Each row of Y is roughly a mix of the hidden directions of one of 4 groups.
Y:
[[  2  41  -4 -38  25  24 -17  -7  17  -5]
 [ 21   3  24  19 -45   5  -4  11 -37   7]
 [ -6 -28 -25 -26   4 -47  18   2 -15 -11]
 [-15 -11  -4  28 -49 -17  20  18  -5 -21]
 [  2 -23  19  22 -14   9   0  23  53  -6]
 [-18  14  -5 -11  15 -38 -13 -26  -7  43]
 [ -3  -1  14  -3  15  -3  -7  21  58 -27]
 [ 13  16  35  -5 -29  -6  29  -1 -19 -35]
 [ 27  42 -21  -3  26   5  11  -7 -33 -10]
 [  0 -28  -6  24 -37 -16  16   9 -39  10]
 [-13  -7 -38   9  -8  13  10  14  40 -33]
 [-10 -47  -5  27  -6   3   6  22  34  13]
 [ 11 -29   4  10  29  28 -31 -20   2  31]
 [ 13  25 -36  23  10  25  13  14   0 -36]
 [ 38  43 -17  -8  11 -19  -7  -8 -16 -23]
 [-10   8  17   4 -42  20   9 -18 -31  32]
 [  3   2 -18  25  -9  27  15  28  46 -12]
 [-18   5  26 -29  -3 -25  11 -21 -42  15]
 [ -3 -15  -2  23  -2  40  -1  -1  50  13]
 [ -2  47   9 -31  21  -7  -1 -24  -9 -25]
 [ 15 -35  30   1   8 -34 -21 -13 -20  21]
 [-20  46 -26  17  -2   3   9 -16 -30 -13]
 [-17 -15  -3 -12 -15 -52  26 -11 -18  16]
 [-39  -5  -9 -30   2  18  34  -2  19 -24]
 [  4  39  15  -7  18   4  -4 -34 -39  13]
 [ 54  10  20  14  -8  19 -30  -2  -9   1]
 [ -6  12  12 -47  23 -25 -11  11 -31 -12]
 [ 61  16  -7  21  -4  17 -12  -9   7   0]
 [-36   1 -11 -31   4 -38  28 -18  -8   5]
 [-60   1  17 -31   6  -4  -9  -2   7  -5]
 [ -2  45 -18 -18  14 -21   6 -19 -36   3]
 [-36  13 -24 -28  27 -11  27 -18  15  -1]
 [ 22 -28  28  14  10  14 -13  11  45  12]
 [ 13 -49   2  26 -23  -5  11  32  -6  -3]
 [ 13  -1  -4   1  22 -14 -12 -17 -34  50]
 [ 39   2  -5  26 -19  41  10  18   5 -16]
 [ 57 -23  -3  22  15  17  -9  12  -2   8]
 [-41  16 -17 -32  33  -1  -7 -13  22   6]
 [ 23  38  28   0   5   8 -12 -32 -12  29]
 [-26 -27 -27  26  -9  -6  16  27  32  -5]
 [-16   1 -22  36 -31   1  19  24  15 -28]
 [ 61  -9 -10  11   3  -7  15 -15  13  16]
 [ -2   3  23 -37  11 -39 -11 -20 -28  12]
 [ 13 -21   2  41 -42  11  22   6   3 -17]
 [ 38  14  26  21 -24  34 -17   3   0  15]
 [ 22  -2  15  41 -25  36  -1  11  24   7]
 [-12 -35  -5  28 -34  16  18  29  16   4]
 [ -4   5 -26  -8  10 -53  19  15   8 -25]
 [-11 -20  37  -6 -49  23  -1   7 -10  -8]
 [  0  42   2 -46  12 -11   8 -11 -22 -15]
 [ 30 -27  -9  18  19  23  -7  20  39  12]
 [-18 -10  25 -12  27  12  17  14  26 -42]
 [-34 -23  -7  -9 -13 -34  11  17 -34 -19]
 [ 25  -2 -19  36  -5  21 -17  21  38 -11]
 [ 17  22  16 -18  29 -17  -6 -14  27 -40]
 [ 27 -19  35 -10   3  33  23 -10 -27  10]
 [-34  27 -18 -22  43   7  -2 -18   0  12]
 [ 13 -15 -27  33  -6 -33   8  30  11 -26]
 [-19  17  16 -35  -6 -17  -7 -11 -49  -5]
 [ -2  54  18 -23  14  -2   5 -13  -5 -30]
 [-10   9  12 -26   1 -36   2  -4 -52  -2]
 [ 33  13 -23  39 -14   9  25   4  28   0]
 [ 33  25  20  20   1  20 -11 -15  32  29]
 [-25  27  -5 -45   7 -21  -4 -22 -27   2]
 [  4 -16  18   2 -24 -26   0  16 -54  -1]
 [ 14  30  -2  -3 -10  47   3  -6 -40   2]
 [ -7 -29 -16  19   2  -1 -13   7  56  13]
 [-38   7  22 -12 -18 -17  -9  -4 -39  25]
 [ 54   2  34  22   0   9  -7   1  10  13]
 [ 25  10  37  -6 -20  12  -8  28  12 -37]
 [ -6  11 -19  36  10  25   1   8  48  12]
 [-37  21  -3 -12 -24 -20  21 -11 -37  15]
 [ 16 -49  -4  25 -16   7   8  34   3 -11]
 [  7  15  -4  28  -9  31  10 -27  42  17]
 [  7  25  17 -41  26 -23  -9 -22 -11  22]
 [ -1  52  -6 -28  17   5  -4 -18 -21 -20]
 [-41  28 -17   3  -5 -41 -22   0   6   4]
 [ -8 -33  -8 -23   5 -32  -8  19 -38 -19]
 [-30  34  -6 -32  -2   1  -9 -19 -37   8]
 [-14 -45 -14  19 -31  -9  -1  29   0  19]
 [-11  -5   3   1 -20 -28  15 -11 -56  15]
 [-54  -8  -6 -17  -6 -25  19 -11 -23  -8]
 [ 43   7   2  37   7  16  -2  -9  19  32]
 [-43  -8   0 -11  17 -43  20   4  18 -10]
 [ 17  35  16 -24  33  14 -11 -23  21  16]
 [-10  24 -20 -13  40 -44   4 -13   9  -3]
 [-13  23   3 -52  29  -7 -16 -21  -1   8]
 [ 24 -17  -4   3  -9 -42  13  19 -32 -27]
 [ 12   5 -25  27 -16 -16  22  27 -10 -40]
 [ 20 -29  31 -18 -19  -6   8   1 -45  -5]
 [ 32  36  -3 -20  30 -15 -18 -18 -11 -18]
 [ 11 -12 -28  25  19 -12  -7  23  47  -4]
 [-22  46   4 -14   8  32  -5 -20  25 -11]
 [-19 -34  -8  31 -23  12  -6  27  28 -14]
 [ 37 -34  -3  19   2 -34 -13  18  19  -8]
 [-51   6   5 -39  -3  -8   7  -3 -16 -23]
 [ 43  -4  -7  18  26  13 -16   0  41  -9]
 [  6 -28 -20  45 -17  10   8  26  24  -2]
 [ 20  45   4 -30  26  10  -2 -13  25 -10]
 [ 21  16  21 -40  34 -14 -12 -19 -15  13]
 [ 28  19  29 -17   0 -11  -5 -31 -35  21]
 [-28  42 -18  -8  14  14   0 -17  38  -4]
 [-24  28  -8 -26  14   2   1 -10 -50  10]
 [ -3 -40 -10  39 -27  10  15  14  13 -20]
 [ 52  21  20  -1  19  10 -21   8  19   9]
 [ 44  29 -10  10  32  16   7   6  -8 -26]
 [-12 -31 -20  21  -6  21  11  33  31 -21]
 [-33  29  18  11 -35  11  13 -21 -27   1]
 [  1 -37  10  12 -24 -36  -2  21 -32   7]
 [  6  24  39 -33  16  -6 -14 -13 -30  18]
 [-25 -13  -1   7   5  41   6  13  46 -12]
 [ 22 -31  18  17   3 -13 -17  19 -42  19]
 [-34   4  -6 -26  30   4   9 -15  39 -19]
 [-18 -19   5   9 -27  14   4  18  12 -53]
 [-16  -1  25 -15 -31 -38  14  -6 -36  -2]
 [ 25  16   3 -30  15  -5   5 -10 -51 -17]
 [ 14 -35 -10  37 -20  19   3  14   8  34]
 [ -5 -45   4  39 -25  26  -4  12   7   1]
 [ -4 -46   6  38 -25   8  -2  16  19   5]
 [ 34  27  14   5  -6  -6  -2 -19 -33  37]
 [ 17 -26 -20   5  44 -13 -20  25  19 -14]
 [ 43 -24   6  33  -9  11 -12   8 -21  25]
 [ 26 -22  -1 -22  35 -41 -19   1  -1  11]
 [ 44 -24  -2  32  -2  13 -24  26  -2  -1]
 [ -1  27 -33 -24  33   0  19 -32  12  -1]
 [-34  13 -13 -43  27 -22   3   1   3 -23]
 [ -2 -21 -34  15  -5 -41 -21  29   2 -14]
 [ 39   0  19 -10  42  15   8 -23  20  -4]
 [ 10 -16 -45  19  15 -29  -5  21   1 -28]
 [ 33 -20   6  23   4  18 -16  -3  49   3]
 [-15  15  28 -29  -6   1  -4 -31 -40  17]
 [ 46  -1   7   6  45 -16 -10 -10  16  -6]
 [ -6  16   0  -7  38   3 -18 -15  43  29]
 [  2  47 -23  -6   8  -2  15 -12 -42  -7]
 [ -3  45 -35 -12  12   4  14  -9 -32 -12]]

In each list below, two rows fit none of the groups, and each other row fits one group, some only roughly. Which are they? Name them in the order they come.
  * k408: [ 55   4 -15  24  25  -3  -1   6  16 -15]
  * k445: [ 56  15  17  13  22  15 -20  -4   6  -6]
  * k306: [ 12  18  -2  -9  -4 -26   6  -8 -59  15]
  * k872: [  4  41  12 -33  11  24  -4 -34   8 -10]
  * k649: [-11 -30 -28  25   7  -5 -14  17  42  15]
  * k891: [ 23  24  -8 -10  37 -22  -7 -20 -35  15]
  * k283: [ 25 -23  14  10  -1  36  -3   3  47   2]
  * k219: [ 17  19 -17  28  -6  42  21  -3  32   0]
  * k705: [  2 -19  -8  32 -31 -24  17  14  -3  39]
  * k359: [ 16  24  33 -29  27  24 -20 -17  -4  16]
  * k890: [-20  23   0 -21 -22 -20  25 -12 -40 -20]
  * k725: [ 13 -23  28   1 -22 -41   9  19 -25 -19]
 -> k445 k283
  * k420: [ 40  -1  -9 -25  32 -17   4 -20 -28  13]
  * k781: [ 17  17 -27  24  -1  13  -6   0  54  -5]
  * k512: [-33  27 -10 -26  29  -8   2 -25  26  15]
  * k958: [-54  -1 -10 -22  -5 -19  -6  16  -7 -28]
  * k290: [-51  24  14 -29  11  -4   3 -15 -19   5]
  * k848: [ 25   0  33 -35   4 -24  -9  -1 -37   9]
  * k332: [ 39   6 -19   7  28  35 -10   0  30  -9]
  * k355: [ 25 -29  -7   7   7 -35  -4  -1 -44  16]
  * k189: [-55  13   3 -24  -2  18  14 -26   6  -8]
  * k981: [ -1 -38  47  11 -29  -3  -9 -10 -14   4]
  * k913: [ 35 -24 -10  28 -28  11   7  20  27 -16]
  * k292: [ 37 -41   2  35 -18  -1 -13  16   2  -3]
 -> k848 k292
  * k276: [46 11 13 21 -3 41 -8 -7 17  5]
  * k41: [ 11 -48   6  34 -31   7 -10  19  -1   4]
  * k800: [  4  45 -12 -13  44   3   1 -20  14 -12]
  * k447: [ 14  13 -28  18   1  32  34  -8  30 -19]
  * k351: [  1 -51   1   1 -16 -28 -20  31  -6  -1]
  * k110: [-38  10  15 -30  -7 -19   0  -8 -43   2]
  * k360: [  1  35  -4 -23  22 -38   1 -16 -32  -4]
  * k856: [ 44  -6  -9  20  12  34 -13  15  25 -15]
  * k772: [-22   1  14 -18 -18 -39  20   1 -40 -11]
  * k827: [-37  29  -1 -30  -8 -11   8 -10 -40  -2]
 -> k41 k447
  * k550: [-35   3  -1 -45  15 -21  15 -14 -24  -8]
  * k685: [ 56  -1   2  32  -3  16 -20   6   3   9]
  * k299: [ -5 -45  28   3 -10  -7  -4  16 -41  -5]
  * k604: [-16 -61  15   7  -2 -12 -20  14   3   5]
  * k666: [-36  37  -8 -24  16  12  12 -24  23  -4]
  * k553: [ 14 -23 -27  33 -24 -30  -9  22  21  -2]
  * k646: [ 59   1  23  13  -2 -25   2 -15  -2  -6]
  * k318: [-34  18  28 -22 -29   4   7 -20 -31   3]
  * k774: [-14 -39  -8  31 -30  -6  22  27   2  -8]
  * k779: [ 40 -21 -34  26  18   4  -5  20  19  -6]
 -> k604 k774
  * k751: [  7 -27 -15  -1  18 -44  -9  12 -37  12]
  * k717: [ 39  33 -29   9  24  19  -7   2  10 -19]
  * k7: [-22  -8  -3 -38   3 -31 -14 -21 -37  12]
  * k425: [ -3  23   9 -28  21 -10  -9 -32 -38  22]
  * k385: [ 25  30 -15   6  20  39 -13   5  33  -2]
  * k683: [ -5 -39  11  12  12  34 -11  11  40   5]
  * k963: [ 24  34  -5 -17  28 -32  -1 -10 -14 -29]
  * k741: [ -4  18 -32  -3  28  14  -3 -27  34  28]
  * k378: [ 10 -39 -11  38  -4 -25  -4  14  12  29]
  * k660: [-15 -11 -30  22  -1  35  -5   1  45   5]
  * k145: [ 22 -29 -10  30 -14  32 -12  17  31   9]
  * k303: [ 11 -43  -8  27 -27 -29   5  25  -7  -4]
  * k492: [ 27   8 -18  44 -17  28   2  17  25   1]
 -> k385 k492
  * k129: [ 18  10   0  17 -19  53   6   5  29 -15]
  * k852: [ 16  57  -2  -4  -8   3  14 -26 -20 -10]
  * k325: [-32 -33  -3  -8   0 -29 -13  23  10 -34]
  * k268: [-27 -20   9 -29   5 -25  12   1 -46  -1]
  * k509: [  3   7   8 -38  14 -33   2 -24 -39   9]
  * k30: [ -5  59   5 -22  15   5   7 -22 -16   2]
  * k845: [ 41 -39  -2  38  -6  13   5  12  -1   0]
  * k210: [ 31 -24  -1   7   7  15 -23   2  41  32]
  * k312: [ 35 -23   2  28 -25  -9  13  28   8 -29]
  * k211: [ 38  33   2 -22  20  -1  -3 -37  -7  14]
 -> k325 k210
  * k416: [-10  41  -6 -31   6   0   5 -26 -39  -1]
  * k271: [-22  36  -8   0   4  43   3  -7  34   8]
  * k694: [-26  11  11 -43  22 -13  -8 -13 -36  10]
  * k838: [ 37   0  25  26 -21  38   8 -13  14   2]
  * k901: [-40 -36  16 -25 -13 -23  12   8  -6  17]
  * k151: [  7  53   0  -3  13   0  10 -21 -16  34]
  * k622: [ -8  21  19 -24  11 -11 -18 -13 -42  34]
  * k434: [ 31  20 -21 -14   8 -44  18 -16 -15 -16]
  * k693: [-27 -22 -38   0  19  -7  -3  30  16 -27]
  * k107: [-23  -1  -1 -32  23 -24  -3 -15 -44  13]
  * k245: [-28  20  12 -43   0 -21  -4   1 -37  -6]
  * k740: [ 25  -1   2 -10  35 -25 -23 -20 -26  29]
  * k712: [  5  40 -11 -18  33   6 -15 -15  30  22]
 -> k901 k434
  * k605: [-15  31  47 -12   4   4 -13 -15  16  28]
  * k905: [ 23   5 -16  44 -28  29  16  -4   7 -19]
  * k761: [ 21  32 -38  11  29  11   9  18  20 -15]
  * k160: [ 24   7  15 -20  24 -36 -10 -15 -39   3]
  * k364: [-34  36   0 -41   5   2  -1 -21   3  20]
  * k866: [ 16 -51  -1  29  -9   6  -9  21 -27  -2]
  * k577: [ 10  11 -15   0  32  34 -22  -2  42 -12]
  * k339: [ 41  -3  -8  19  27  -4   2  12  37 -26]
  * k630: [-21  45 -21 -31  17 -13  11 -24   5  -2]
  * k12: [ 57  -3  -2  10  15  29  -5 -18  15  -5]
 -> k905 k12
  * k73: [ -3 -53   0  21  -5 -13 -16   5  18  31]
  * k814: [  8 -36  -3  29 -40 -24  11  22  -2   3]
  * k207: [-12  52 -19 -12   8  -5  12  -6 -17 -34]
  * k29: [ 44 -16   6  33 -14  25 -10  -1  23  16]
  * k342: [-53 -14  -8  -9 -29  19  21   1  12 -10]
  * k75: [-15 -23 -14  43 -11  13  -5  -3  19  39]
  * k444: [ -4   2 -40 -29  21 -43  -1  -7   5 -14]
  * k259: [ -9   3 -23  22  20  34 -15   2  46   5]
  * k91: [-15 -14 -25   8   3 -12  35  24 -14 -42]
  * k224: [  5  40 -10 -27  14 -22   2  -3 -34 -26]
  * k612: [-15 -15  -7  21 -23  28  21  23  37 -19]
 -> k342 k91
